128 stands for zero in the data rows.
Some points, one per row:
[104 136 151 109 126 101 119 154 140 141  99 133 119]
[ 49  99 208 126 113  37 182 189 136 252 164  78 155]
[ 65 106 155 153 117 105 122 146 136 174 148 143 130]
[ 79 143  97 131  71  99 162 114 103 198 103 166 141]
[ 45 141 154 131  79  79 170 153 141 255 147 162 210]
[ 25 194  40  81  63  49 149 152 136 255  95 165 162]
[ 89 122 175 120 157 101 152 115 108 168 126 115 153]
[133 212  61 140 108 111 117 120 136 135 137 161 142]
[ 79 184 101  92 131 138 179 134 123 185 126 142 159]
[227  86 157 114 179 186  96  96 160   0 143 101  86]
[117  99 146 123 119 101 135 109 127 109 111  93  99]
[112  66 176 120 138  89 157 152 164 167 124 103 156]
[ 70  90 124 166 149 130 151 115 151 180 139 134 141]
[158 115 149 135 128 133 116 161  95  80 123  80 106]
Here are 16 more points, each followed by its number:
[ 99  93 220 146 118  91 144 158 146 255 175 132 153] 0
[103 164  65 131 107  66 119 116 134 123 111 147 121] 1
[ 97  86 195 129 171 146 169 105 160 122 160 113 165] 2
[171 109 171 162 131 125 119 159 143  84 147 104  80] 3
[155 130 107 144 142 178 114 123 143 110 149 140 113] 4
[255  82 133 122 188 214  51 133 107   0 143  89  47] 5
[239 124  57  91 136 205  71  85  89   0  88 116  89] 6
[117 205  49 130 116 132 106  90 124  40  96 172 125] 7
[ 98 132 124 130 114 107 143 100 160 170 112 128 150] 8
[255   0 255 216 237 226  35  43  84   0 203   0   0] 9
[102 137 165 126 148 144 145 130 125 151 101 121 128] 10
[ 96 130  99  96 130  94 136 127 142 197 137  88 183] 11
[187 132  94 147 129 155  83  90 132  96 105 129  67] 12
[255  93 130 124 180 217  44  88 114   0 134  64  31] 13
[105 133 160 140 146  95 193 117 121 206 161 153 142] 14
[106 191  63  83 106 112 112 129 130 188  99 166 168] 15
Which of these numbered points is nearest to each point below, looking only along the 2 directions in which the first points spread most? Its number follows each.
[218  62 168 162 163 153  85 112 112  72 132  81 112] > 3
[196  77 208 158 185 146 123 116 109  75 137  94  76] > 3
[203  58 203 132 157 167  94 102 133   0 152  40  68] > 5
[149 165  30  60 147 184  98 106 131  50 116 189 118] > 7
[113  53 164 148 136  81 140 154 126 175 145 128 111] > 2
[ 81 208  81 130 106  90 125 125 130 172  87 163 142] > 15
[190 144  91  99 101 154 120 135 135  41 126 149 118] > 12
[102 160  75 142  99 165 127 163 131 145 153 148 138] > 1
[ 98  93 103 121  56 132 161 114  92 196  99 137 176] > 11
